In the rows, zero is written as 100.
The rows of A fall into a few groups, and each row is roughly a mix of its group's hidden directions.
A:
0:  77  88  80 131  90  96  65 113 135 105 111 105 130
1: 103  75  87 123  89  44 115 103 115 119 105 120  94
2: 106  91 100  61  82  47  85  83 115  97 113  95 106
3:  92 109  88  88 102  68  79  90 146 121 108  91 133
4: 101 108  98 110  48 114 107  92 125  98 108 114 142
5: 109  71  85 110  87 136  90 118 124 118  88  60 101
6:  92 104  90  99 103 139  95  75 136  90  66  89 129
7: 134 101  99 112  64 119 104  93 107 105 111 144 126
8: 114 120 133 113 107  86 115 112  69  72 122  83 130
9: 109 114  90 122 138 111  83 115 120 107  76 129 132
10:  83  81  81 118  96  77  92  94  50  95 126 116  81
11:  71  83 127 105  84 118  50  74 108  94 102 100 111
12:  77  71 115 111 141 113 108  83  79  91  93 137 102
13: 108  96  90 108 111 143 111 126 101 106  70 144 105
14:  95 108  99  71  61  74 139  96  88 115 101 127 106
15:  81 104 106 116 110 100  82 134 107  42  90 103  89
16:  87  85 121  69  99  99 105  98  96 142 118 137 121
17: 104 109  89  90  96 127  73  92  68  64 138  87  97
18: 126  95  79  89 140 104  93  93 118 111  54  84  96
19:  90 104 122 135 112  76  92  69 121 107  79 131 119
20:  64  93  80 144 116  92  89  93  84  84 102 109 132
21:  77  76 131 100  96  79  87 146 107  76 101 110 119
22:  87  67 108  90 109  91 113  81 122  67 106 145 113
23: 115 107 100 148  90 107  90 139  89 100 114  71 118
24: 102  94  79 134  75  89  85 137  79  98 132 116 112
25: 111  96  64 134  82 112 127  92 104 125  93  67 114
26: 110 139 114  71  97  89  64 105  85  72 100  81  81
27: 114  75  76 106  84  85  90 115 111  87  87  55 133
28:  61  94  65 107  92 110  88 126  88  71  81  86 121
29:  74  92 113  85  75 105 100 142 113  63  90 109 125
30:  95  90 130 102  78  88 109 142  94 125  97 140  97
31:  91  95 106  75 120  98 110  73  95  88  89  43  80
32:  93  79  93  86  96  53 104  83  73  77  98 117 132
33: 122  85  86  84  76 110 135 101  89  63  69 116  92
34:  86 115  97 123  90 133  59 100  84  95 108 139  87
35:  95 113  59  71  79 107  78 103 122  82  81  85  73
36:  75  96  84 113 140  87 107 136 103 121  78  73  95
37: 101 107 118  82  59  65 105 103  65  92 108  95  71
38: 134 112  81  89 122  77 131  96  80 136 111  83 100
39:  80 116  94  87  43 115 112 115  90 101  81  97 125
40:  86  74  80  89 118  88 111  66 127  84  80 136 108
41: 101  90 102  74 108 101 114  48  94 106  83  71  70
42: 110  80 110 149 104 108 122 113  76  85  74 121  87
43: 118  95  79 131  77  68  76  96  74 107  97  74  78
44: 120 149  76 104  77 100  85  90  98  76  85  84  76
45: 126 126  99  79 107 117  73  50  99  84  94  89 106
46: 130  81  77 129  85 115 122  68  83  73  98  91 114
47: 110 133  90  79  97 108  69  99 131 140 120 105 108
48: 131 100  80 139  93  85 124  97  72 116 114 126 114
49: 110 133  93  91  71 102 107 111 124 141  87  77 125
50: 127  98  68 118 108 111 119  70  68  98  77 117  79
51: 139 132  94  74  68 111  96 101 114 119  99  74  87
52:  77  79  98 113  92 110  96  79  67  74  78 110  59
53: 114 119  68  96  78  94 144  92  66 123  96 102  97
54: 123 100  83  83 132  95 128  97  58 120  95  75  94
55: 118  99  88  66 102 104 123  74 148 114 102 124 102
56: 143 107  88 113 110  73 102 129  82 127  71 103  96
57:  69  94 110 110  82 103  64 138  99 125  90  70  94
58:  80 116 102 114 124 139 129 118  85  90 100 129  76
59: 114  80  96  78  70  86  94  96  75  79 120  73  63
60: 118  86  46  90  71 107  96  75  76  96 112  98 101
61:  84 106 132 104 120 110 142 133 126 105  78  94  98
62: 106 149  99 119 101 127  88  99  96  98 103  65  69
63:  90 121 108  89 138 119  94  87 139 139  97  93 105
64:  87 105  70  92 111  92 127  73  84 114  71 121  63
65: 128 111 103  48 126 118 102 114 117  90  75 102  98
66: 108 107  85 120 108 123  92  81  71 128  92  72 140
67: 103  89 109  79  96 108 113  39 109  94  88  73  87
68:  95  89  91  64 141  95 133 111  91  96  66 101  88
69:  99  74  70 106  95 123 101  91  72  79  53 112  99
70:  58  72 104 121 134 111 108 107  75  86  91 111 121
71: 120 116  82  95 125 104 136 143  92  83  81  84  87
72:  58 116 109  96 113 110  83 121  79  75 140 107 100
73: 104  94  85  79 100 100 131 110 105 107  72  49 125
74: 101 133 104  73 131  91  87 119  78  92  88  63  81
75: 104  95 101 128  69 120  83  58  90  82 127 107 120
76:  87 100  86 126  57 143  98  86 100 113  78 116 104
77: 132 136 104  95 118  69 120 102 129  91  92  82 121
78:  95 131  77 123 105  91  88 141  86 136  87  87  98
79:  75 104  80 101 112 127  97 121 145 124  81 116 115
80: 136 109 117 144 112  84 129 103 104 118 118  87 115
81:  87 137  94  95 100 119  71  93 100  54 106  75 113
82: 128 102  98 140  85 113 150 116  94  97 114  93 110
83:  75 116  94  85 104  89  91 156 113  88  76  77  98
84:  84 102 116 134 111 140 117 134  89  80  81 111 101
85:  88 130  79  91  80  98  85  75  56  84  90  98  72
86:  75  69  99 100 142 100 113  72  95  80  84 111 128
87: 103 111 103  72  95  98  46 110  99 127 130 109  87
88:  86 134  79  87  91 135 110 111 106 137  73 100  84
89: 112  79  92 108 102 103 110 121 116 133 131 141 126
90: 122  64 114 103  95  83 146 104  69  94 119  92 100
91: 110  61  80 113 104 100 108  48  99 106  87  78  86
92:  78  87  77  71  93 104 150  90 114  99  87  72 107
93: 125 101  89  99  96  75 127  59  87 128 128 117 104
94: 124 133  97  79  60 104  86 116 127 106 114  94  75
95: 119 120 127 106 131  88 132 116 104 114  74 106 132
96:  97 121  73 135 124 117  77  75 110 126  79 105 113
97:  63  89  97 114 109  93 123 125  67 120  88  79  71
98:  69  90  89  89  73 119  69  93  51 102  99  99  93
99:  85 110 106  90 122  97  87  87 130  53  96  70  76
100:  92 124  84 146  88  82  62 117  89 116 103 114 104
101: 105  99  56 133 105 115  89  99 113  81 134 111  75
102: 109 101 100 127 147  86 112 136  95 106  84  99 129
103:  91 110  89  95 103 119 108 147  75 104  65  77  80
104: 102 140  86 112 104 132  76  81  72  74  87  83 103
105:  81  95  85 109  62 114 108 138  58  93 105  93  85
106:  70  62  95 121 116 101 122 115  92 110  85 141  94
107:  88 117  93 112 124 138  94  88  62  79  77  80 115
108:  94 101 129 124  79 125  72 106 125  59 107 111  96
109:  85  96 101 117  74  78  66 146  96 125  94  87  94
110:  92  71 133 113 109  74 125  90 112  97  95  55 103
111:  99 139  92  89  57  99 125 107 131 112  79 106 107
112:  90 101 110  95  89 104 142  78  56 126 122  95  87
113:  99 126 100 111  93 102  86 140 102 115 106 152 116
114:  97  77 101 144  85 127 102 139  80  95 106  80 104
115:  79 118 107  83  92 121  84 125 126  91  63  70 117
116: 122  83  90 134  78 110 118  76  64  76 111  83 102
117: 104  71  94  90  89 104  99  93 112 118  75 152  71
118: 105 118  97 109  76  87  86 100  61 128 134  79 124
119: 106  76  55 128 105 109  93 136  82 124 102 105  95
120: 113 122  99  86 132 114 103  49 107  83 111  92 125
121:  90  79 137  83  96  67 119  97  91  57  85  98  90
122: 114  88  82 103 116  92 126  52  71 107 110 123  82
123: 126 101  90  76 103  93 136  75 107 126  66 125 105
124:  93  73  96  65  87  83  67  73 106  80 123  82 116
125:  94 136  91  88 103  94  48  93 118 104  71 103  80
126:  81 106 104  96  53 102 101 116  48  99 102 100  88
127: 109 105 102  86  61  86 106 140 130 115 112 106  69
128:  98 129  79  95  73  91  89  74  52  98  92  86  82
129: 111  87 122  84  96 125 135 115 130  64 102 101 122
130:  87 109  61  88  69 116 101 126  89 101 140 105 117
131:  72  94 103 110  95 134  63 108 100  90 118  62  79
132: 120 117 122  81  66  98 128 145  86 106 105  94 108
133: 110 125 123 110 113 133 103 102 128 121 104  62  76
134: 110 125  80 104 121  92 109 150  92  98  87  69  80
135:  83  81 112 136 128  95 113  80  76  89  65  86  85
136:  81  90  94 115 142 104 101  62  80  74  86 108 124
137: 143 121  97  95 138  77 122  84 100 103 118  83  84
138:  97  75 114 116  50  64  96  95  96  88 122 108  83
139: 119  93 117  92  86  95 118 142  52 109 119  94  97
140:  66  85  94  67  74 125  75 106  89 115  94 120  78
141:  68  85 100 111  84  86  88 146  91  88  97  65 119
142: 102 109  69 101  56 131  75 115  99 126 103  81 105
143: 121 110 109 102  62 113  84 130  94 136 109 109  69
144:  94  97 100  76  78  93 133 107  53 126  88 115  81
145: 138 137  91  84  81 131  82  78  97 113  90  94  84
146:  99 132 120  75  87 118  95 135  90  74 131 110 114
147:  63  99 111  61  95  72  82  87 103  84 123 122  83
148:  73 142 142 115 122 103  97  89  93  83 101 120 102
149:  71  53 145 104 103  85 107  89  89  91  96 106  85
150: 116  91  97  70 118  89 135  71 141 106 105 119 102
151:  83  90 112 100 112 120  80  93 130 115 150  76  90
152: 138  79 115  94  67  96 111 104  99  81 119 141 111
153: 113  95 123 101  92  56 102 153 110  90  91 107 101
154:  76  94 106  86  96 113  65  84  63 124  86  66 102
155:  95  97  91 104  58 100 105  74  52 124 116 108 106
156: 125 109  89 100 107 121 128 137  62 105  87  74  92
157: 121 101  61 119 128  90 125 135  78 107 105  90  90
158:  57  71 104 118 116 100 140  89 117 120  99  94 108
159: 100  91  99  91  92 128  81  70 147  81  94 126 117
160: 129  86 111  89  91  70 134 109 118 135 108 109  74
161: 104  87  90 105 113 102  95  37  88  97  89  69  85
162:  99 100  86 120 137  79  98  79  84 129  67  76  84
163: 124 106  94  88 106  91 123 128  72 150  99  82  95
164: 106  85 135 127 104  59 115 105  93  74  88  72 109
165: 105  94  55 124 128 121 105 110  86 132  88  78 104
166:  85 154 119  74  86 123 106 103 103  94  89 125  93
167: 103 132 139  76 107 115 109  78 111  90 140 105 105
168: 109  69  80 143 129  99 109  97 121  93  81  96 129
169: 127 142  83 119 126 107 111  77 111  80  97  75  92
170:  89  75  95 100  72 115  63  93  76  65 119  85 114
171: 130 118 105  80  98  74 121  83 140 104 129 111  85
172:  96 104  94 129  65 101  83 135 100 134 123 120  91
173:  89  66 111 125 122  70  78  72  79  97 105 112 122
174: 101  77 126  83 109  81  68  70 119  97 131 114 122
175: 124 113  91  99  72 122 113 125  89 135  79 100  65
176: 126 102 117  88  82 110 123 134  85  85 129 129 123
177:  53 108 127 118 107 134  89  96  83  77  88  85 104
178:  94  85  63 123  66 117  66  93 117 109 109 123  94
179: 131 123  99  97  73  85 144  85 117  97 118 124 109
180:  93 144  86  91  63  82  88 104 101 117 135 105 115
181:  74 100  66  93 107  95 130  51  90  97  91  81 108
182: 127  99 100  80 121  94 119 156  90 108  92 121 101
183: 100  88 116  69  97  46  99  79 128  92  95  88 109
184:  90  86  86  91  71  55  89 127  89  71  95 120 111
185:  76 142  80 108  98  89 117 103  85 124  65 117  81
186: 105  76  88 105  64 114 130 128 108 122 118 131 109
187: 120 126  93 104  84  96  97 117 110 145 141  94 115
188: 110  97  78 148  92 112  86  92 129  81 125 109 125
189: 123 130  88 103  62 107  75 103 105 107  98 121  60
190: 122 110  92 122  59 135 108  75  96 109 108  97 130
191:  77 110 131 108 121 115  77  89 104  84 124  56  90
192:  75 124 101  99  83  89  76 104  69  59  88  91  72
193: 102 153 105  85  92  99  55 110  89  85 100  87  92
194:  90 109  94  84 121 114  60 103  88 143  99 105  67
195:  73  71 112 100 143 107  99  75  85  74  89 114 120
196:  94 119  92  98 131 105 111  75 113  67  96 142 125
197: 101 103 116 113 111 103 106 102 140 106  81 144 136
198: 143  75 105  96 102  78  65  91 118 130 109  85  92
199:  94 146  95  96 109 123  95  66  65  95  93  98  77
200:  67  99 116 100 100  95  71 135  91  52  98 107 101
201: 108  95  75  89  87  90  57  97  66 111  85 117  68
202:  72  78 109 122 124 121  77 145  82 107 101  99  89
203: 118 100  71 102 135 111 104 151  86 110  91  85 109
204: 120 119  96  90  52 107  68 118 105 110  94 102  66
205: 139 120 104  80  80  69  77  73 111  87  99  80  82
206: 108  81  98  64 105 131  85 101  71  75 123 122  79
207:  97  68  85 102  75  64  97 118  96 109 130 130 119
208: 100 104 103  80  91  81 106 119 115  92 109  42 129
209:  79  95 102 115 112 112  53 106 113 141  82  83  85
210:  89  93 102  60 112  86 136 136 110  89  74 113 105
211: 127 108 105  98  80  59 130 121 110 103  64 112  98
212: 117  93  88 133  86 123 101 121  71  66 125  90 120
213: 112  60  91  88  79  75 118 121 110 109  72 125 119
214:  83  68  82  87  81 126  80 105 106 111  61 128  99

Here is one row from each group, named. Which group is each of the other rows in?
103  73  98  68  79  92  84  90  94  83 149  81 111
U
121 117 116  93  61  71 116  97 109 123 134 114 114
Y
108  77 128 135 106  72 110 131 119  96 127 100 114
X
 66 106  98  95 136 134 120 101  94  62  90  97 115
G
 72  66  66 116 107 127 108  67 100 121 108 101  90
K

 80 138  88  93  87 144  84 117  95  97 129  99 115
K
110  82  74  64 117  65 114 103 126 131 106 100  95
U
126  89 108 126  90 101 106  38  96  93  98 101 119
K
 80 118  94 112  74 108  74  79 150 114  87 102 116
Y
112 141  80 109 109  79 115  79  98  59  91  79  88
G
109 106  69 119 119 120  93  75  64 121  91  69  88
Y
 54  87  95 104  69 108  77 122  65  88  89 103  97
Y
 73 101 111  56  87  81 114  92  58  91  86 103  83
Y
121  99  78  87  86 116 132 103  65 141 104 102  81
K
103  75 126 114  71 131  88  82  71 127 108 119  90
Y
103  98 111  66 107 121 151 105 122 119  82  87 109
K
